(in the rows, 128 means zero)
name the system of each run
trace 1, radi (8 x 22)
[[132 157  80 163 133 127 116 151  84  88 191 154 114 138 113 150  90 106
  163 160 142 142]
 [ 78 155 173 134 159  77 147 131 137 117  99 185 115  99 144 100 128 138
  126  61 104 126]
 [135 151  57 124  97 127 130 158 161 120 185 105  71 132 121 128  81 155
   97 149 104 130]
 [147 128 203 135 135  97 155  88 110 105 151 111 128 140 135 100 139 165
  127  78 111  75]
 [151 147  77 108  92 162 146 133 165 140  84  91 118  95 151 146 135 158
   94 183  93  99]
 [165 101 150 169 143 138 143  97  47 114 166 133 150 130 132 135 137 133
  163 153 150  76]
 [109 170 120 121 138 135 116 143 128 121  29 170 150  68 155 158 137 132
  125 145 113 134]
 [115 134  83 177 137 126 142 147  83 108 200 169 104 137 121 134 100  97
  172 159 137 131]]
trace 2, noz (8 x 22)
[[124 112 146 100 102 174 104 101 155 151 122  70 125 175 131 143 166  77
  131 161 111 159]
 [157  60 137 135 161 122 155 116 119 154 133 107 180 140  84  96 148 120
  139 108 192 124]
 [116  95 157  81  96 160  46 137 128 163  93 139 154 150 139 161 134 123
  118 139 153 177]
 [132 127 129 147 165 136 142 108 126 115 130  93 160 157  86 124 158  50
  173 129 154 163]
 [ 96  62 139  98 127 117 109 155 157 183 112 158 145 138 110 100 124 132
  110  86 171 170]
 [149 136 134 110 130 151  59 120 122 111 163  78 125 174  98 153 122  89
  126 134 141 186]
 [115  95 161 104 121 110 173 119 183 147 118  98 161 169  97  85 158 109
  146  82 146 139]
 [152  55 117 107 126 166  72 121 123 184 151  95 121 140 115 138 127 131
   86 152 154 157]]
trace 3, sav (8 x 22)
[[ 97 132 178 138 141 136  99 114  88 116 119 164 157 160 130 148 151  65
  189 132 145 165]
 [ 86 100  95 123 168 118 127 158 169 172 103 155 117 103 103 108 125  97
  107 104 145 184]
 [119 110 147 102  92 123  64 148 120 125 202 138 110 188 117 132  91 134
  128 111 149 166]
 [116 153 166  94 130 113 135 109 198 121 109  71 119 154 111 103 150 112
  108  81  97 152]
 [160  60  96 116  87 157 149 125 148 172 178  73 123 165 113 110 129 142
  113 161 145 109]
 [175 117 197 104 137 142  90  87 103 116  88  84 181 138 123 143 157 142
  122 116 148 117]
 [119 113  85 130 118 165 158 136 148 154  78 122 170 130 120 141 161  78
  166 181 146 145]
 [118  64 158 150 175 135  87 118  67 161 141 173 143 121 124 129 133 106
  134 116 171 152]]
trace 4, vofis (8 x 22)
[[118 194 104 134 148 113 142 125 172  93 151  88  68 122 117 122 119 104
  106 115  71 148]
 [151  75 147 126 107 106 160 115 133 144 198 103 115 158 117  85 117 174
  113  98 140  84]
 [173 164 155  93 107 155  92  99 139 108  81  62 138 120 144 158 146 160
   93 142 100 113]
 [147 117 100 155 111 143 206 117 120 125 124 115 169 142 119 120 154 105
  185 175 146  82]
 [125  84 138 130 157 153  96 123  90 174  66 171 146  70 157 148 147 145
  100 147 140 123]
 [110 187  91 142 127 115 118 170 108  78 121 182 146 122 118 154  98 109
  177 141 144 157]
 [ 62 105 152 154 160 106 144 120 129 160 153 179  70 115 150  98 135 101
  123  98  94 136]
 [156 155  94 115 136 100  99 155 146  99 166 108  98 119  99 123  73 175
   78  94 132 142]]
trace 5, sav (8 x 22)
[[122  81  99 132 146 162  85 133 106 187 107 155 100  77 154 150 123 143
   77 166 125 135]
 [136 178 141 133 136  98 110 144 101  61 148 143 166 161  94 133 103 112
  178  99 164 153]
 [ 61 115 134 118 122 127 151 132 178 176 101 156  82 110 162 108 149 110
  107 120  79 137]
 [178 122  92 140 143 120 103 134 106 107 209  92 109 144  87 127  85 149
  105 123 156 131]
 [107 152 194  85  78 115 138 120 163 117  79 124 152 151 155 120 149 155
  140  98 101 107]
 [160 110  68 160 156 168 154 108 128 148 154  71  97 108 116 134 143  95
  108 189 111 120]
 [145  99 177 119 121 102 123 131  90 120 112 167 191 131 125 119 121 178
  147  91 181  97]
 [109 172 100 125 128 167 102 129 137 127  74 122 113 105 152 170 146  82
  128 183  88 161]]
trace 6, noz (8 x 22)
[[130 141 198 119 155  83 136 102 142  98 148 100 128 152 104  91 134 137
  123  46 126 128]
 [143 102  80  91  72 163 126 144 186 167 132  76 110 146 126 130 126 148
   90 166 120 134]
 [166  95 192 148 141 130 129  80  70 115 169 102 150 158 124 121 146 130
  152 122 148  90]
 [129 116 117  90 107 155 125 139 161 158  29 121 175 101 137 144 153 141
  113 155 137 131]
 [119  96 122 172 150 149 118 120  58 135 169 163 134 143 123 144 134  75
  178 166 158 140]
 [103 153 152 104 162  98 107 149 153 120  52 158 162 100 112 120 131 127
  118  70 147 168]
 [ 99 125  78 135 109 143 113 152 146 138 192 131  83 168 116 134 106  78
  142 160 123 173]
 [139 130 188 119 164  81 129 107 143 108 144 101 127 137 101  88 127 148
  107  44 133 128]]
trace 7, gela (8 x 22)
[[117 184 153 127 133  88 176 118 170  96 119 112  96 112 140 100 132 151
  111  83  71  98]
 [153 101  96 137  94 149 139 122 117 152 177 113  81 116 157 131 110 177
   95 172 100  74]
 [166 170 174 136 130 118 138 101  86  78  99 122 164 111 143 142 135 168
  144 123 120  73]
 [112 149  71 153 108 149 190 134 140 135 100 143 118  99 155 138 141 111
  152 191  96  92]
 [132 123 124 178 176 114 121 129  45 114 146 190 129  85 137 139 110 140
  141 132 149 104]
 [ 87 200 113 117 104  99 135 173 154  89  94 180 126 114 142 138 102 139
  148 115 108 141]
 [104 137 117 172 153 114 142 117 110 124 207 143  48 123 141 115 110 113
  119 127  83 119]
 [143 147 145 108 116  89 128 143 141 110 122 140 121 104 138 111  95 213
   85  80 119  92]]
trace 8, vudom (8 x 22)
[[124 146 158 171 157 108 180  97 104  91 175 116 128 159 113 104 147  79
  185 113 121 110]
 [107  79 109  99 124 139 113 148 161 194  74 152 124  87 142 122 130 160
   75 127 133 138]
 [168 164 123 139 119 131  98 126  86  66 180 105 144 169 105 154 104 117
  166 145 149 135]
 [ 74 122 165 124 150 108 171 114 174 160  81 141 112 108 146  93 165 110
  118  88  91 129]
 [173  95  61 130 108 158  98 152 106 142 172 110 129 134 106 149  93 149
  111 179 169 131]
 [110 166 218 118 146  93 119 102 119  89 106 138 146 145 135 120 147 121
  152  66 112 129]
 [128 106  48 126 111 164 160 144 176 172 118  97 106 111 124 129 136 114
  106 185 114 132]
 [145 100 184 143 150 105  96 115  58 109 167 158 155 145 117 124 112 147
  147  91 173 118]]
trace 9, radi (8 x 22)
[[134 115 133 143  83 152 149 100 111 141 186 113  80 147 170 133 134 142
  129 174  83  75]
 [181 146 127 144 175 121 153 109 103 106  79 107 162  64 122 129 138 168
  107 121 134  83]
 [113 141 112 129  66 155 124 145 101 125 122 172 135 136 169 164 121 136
  166 191 119 105]
 [129 157 125 185 216 112 142 107  76 102 120 153 114  67 124 130 135 104
  131 120 117 121]
 [ 95 152  95 113  82 103 132 189 143 118 122 197 131 122 140 131  83 168
  140 122 139 129]
 [122 169 148 162 163 110 120 100 106  95 189 116  57 122 138 125 117 115
  114 111  75 120]
 [135 145 103 114 104  92 192 156 176 120 110 131 139 108 121  95 109 188
  110  98 129  85]
 [152 130 147 133  98 153 103  94  93 125 179 102  77 134 169 149 125 157
  105 166  82  87]]
trace 10, vudom (8 x 22)
[[165 130 165 141 152 122  67 106  58  94 180 124 116 134 124 145 102 152
  114 114 138 122]
 [108 174 128 101 103 108 183 137 205 115  74 107 137 125 130 108 143 133
  131 105  94 119]
 [151  61 111 157 124 164 125 106  77 166 189 122 102 131 141 137 128 130
  123 184 135  98]
 [140 172 166 108 151  94 117 135 127  87  55 142 182 100 119 129 126 162
  126  78 148 124]
 [ 99 131  88 137  86 166 150 130 142 146 144 127  99 149 150 146 142  79
  159 200  95 129]
 [139 104 139 163 205  97 128 123  82 131 136 162 132  80 110 109 117 148
  106  84 156 119]
 [106 175 113  79  54 131 100 168 175 107 106 135 131 156 141 148 104 144
  136 140 115 152]
 [136 121 137 180 182 124 165  84  98 124 189 102  76 118 126 109 144  96
  126 130  94 104]]
trace 11, gela (8 x 22)
[[133 185 106 127 128 155  92 131 122  86 119 102 136 150 113 170 129  70
  160 167 121 175]
 [ 89  76 133 153 173  96 183 132 142 166 137 162 127 121 105  77 141 101
  140  86 150 134]
 [134 128 115  87 104 144  34 157 127 139 123 136 116 126 130 165  92 158
   82 133 140 175]
 [128 154 169 127 129 103 163 105 153  88 168  81 131 185  98  99 141  93
  164  87 118 133]
 [125  67 117 112 130 152 128 118 159 201  99 112 104  93 144 116 145 153
   65 140 113 120]
 [189 131 137 117 103 141  92 120  90  90 153  91 176 169 103 153 114 145
  151 143 172 121]
 [ 91 131 152 129 140 136 174 108 163 148  60 125 147 119 142 116 184  77
  155 128 103 132]
 [152  80  60 149 154 150 103 148  97 160 159 139 126 108 103 140 104 124
  110 166 173 147]]
trace 12, vofis (8 x 22)
[[136  99  98  94  89 177 104 126 172 177 118  78  97 131 143 142 139 136
   79 174 103 140]
 [174 128 153 144 155 119 134 110  83  89 136 108 192 149  89 127 137 117
  172 116 182 119]
 [ 83 107 127  94  96 153 127 142 173 180  55 148 136 116 159 133 154 118
  120 150 111 144]
 [155 121  87 167 175 136 103 132  74 111 171 133 137 126  90 143 110  92
  148 150 173 153]
 [ 66 125 179  94 114  96 124 146 165 144  82 182 141 136 141 107 135 133
  133  68 125 152]
 [143 141  69 143 140 151 105 132 138 123 188  82  77 141 104 140 107  92
  109 162 115 164]
 [123 100 199 110 131  85 147 113 139 126 134 130 159 159 109  85 136 153
  137  51 155 116]
 [145 146  90  95  88 176  98 128 171 139 113  64 105 137 134 157 134 121
   94 177  99 153]]

runs to name
trace 13 (2 x 22)
[[165 105 142 146 124 104 140 118  91 116 200 126 109 133 127 107  99 188
  114 107 136  74]
 [147 197 134 102 104 132 131 121 152  91  60  99 140 100 153 151 138 161
  113 141  83 101]]

sav
trace 14 (2 x 22)
[[160 174 139  89 109 124  92 133 139  97  72 109 143  98 142 152 114 193
   87 118 113 112]
 [124 151 107 168 115 142 193 108 117 107 155 114 119 146 135 129 147  84
  184 179 102  92]]

sav
trace 15 (2 x 22)
[[ 85 145  71 137 120 121 155 155 177 137 170 129  70 142 119 113 112  85
  130 140  98 161]
 [152 120 162 128 151  86 121 115 124 110 189 106  99 134 108  95 101 172
   90  65 130 113]]

noz
trace 16 (2 x 22)
[[142 140 127 166 201 129 149  85 125 119 154  77  91 111 105 115 151  80
  109 118  99 135]
 [130  68 121  93  82 120 134 162 150 169 116 155 162 133 127 108 107 190
  113 115 171 112]]

gela
trace 17 (2 x 22)
[[104 177 102 152 178 123 103 136 118 118 106 158  75  64 146 149 114 116
   95 132  85 148]
 [111 139 121 147 111  80 162 155 122 102 203 167 103 148 121  97  84 158
  147  90 133 106]]

vofis
trace 18 (2 x 22)
[[142  92 127 147 134 111 142 123 106 149 176 144  82  99 145 107 104 191
   83 115 115  78]
 [166 186 136 100  79 121 122 131 135  81 107 105 143 126 148 147 111 194
  117 132 107  85]]

vudom
trace 19 (2 x 22)
[[151 179  62 170 150 129 178 121 130  93 159  96  90 100 123 130 118 119
  127 167  91  95]
 [115 124 158 130 104  92 153 138 115 128 136 183 115 107 163 108 106 197
  116  97 115  73]]

noz
trace 20 (2 x 22)
[[128 168 153 144 158 134 116  91 126  94 161  77  99 158 114 135 148  63
  142 127  93 154]
 [127  83 108 107 117  99 178 152 182 162 124 123 147 128 100  79 121 164
  107  88 161 117]]

noz
trace 21 (2 x 22)
[[120 128 154 126 151  94 119 116 147 131 176 113  63 121 129  98 108 155
   72  73  91 126]
 [174 156 100 100  71 133 141 133 164 100 159  61 120 157 119 128 104 176
  109 141 115 100]]

noz
trace 22 (2 x 22)
[[114 134  78 153  86 149 185 141 124 130 137 152 131 135 144 138 132 110
  180 195 122  93]
 [127 102 152 158 200 120 110 109  74 147 104 172 122  61 145 131 137 143
  100 110 131 114]]

vofis
trace 23 (2 x 22)
[[176 104 151 123 174 109 106 117 107 122 117 110 169 110  92 115 122 169
   98  78 177 128]
 [102 147 122  94  61 161 113 145 150 129  88 138 149 157 154 159 139 105
  163 179 117 144]]

sav
trace 24 (2 x 22)
[[131 201 172 133 158 129 123  93 121  79  76 104 130 104 145 151 158 106
  135 124  80 123]
 [104  83  64 154 114 134 200 154 142 172 136 163 130 114 127 105 129 118
  153 164 144 106]]

vudom
trace 25 (2 x 22)
[[124 160  93  82 104 110 143 168 210 122  80 108 145 122 106 116 113 151
  103 104 128 150]
 [128  80 159 143 119 152 106  92  92 152 207 109  90 173 140 127 138 101
  133 150 118 124]]

gela
trace 26 (2 x 22)
[[150  84 118 120 157 142 149 120 139 166  53 114 181  85 116 119 161 141
  107 130 159 116]
 [123 124 106 119  91 160  80 155  93 127 114 169 166 147 135 173 114 114
  169 181 165 153]]

vofis
trace 27 (2 x 22)
[[100 178 141 147 168 138  81 115 103 104 121 143  93 116 141 160 136  69
  134 137  90 174]
 [ 99 116  72 140 142  89 180 171 171 139 158 154 112 123  93  84  99 125
  128  95 147 145]]

vudom
trace 28 (2 x 22)
[[160 104 108 161 200 153 122 107  86 148  86 125 152  68 119 143 152 112
  112 155 149 124]
 [ 89 144 128 111  96 115 116 173 126 112 100 194 178 154 123 140 114 113
  187 123 168 161]]

vudom
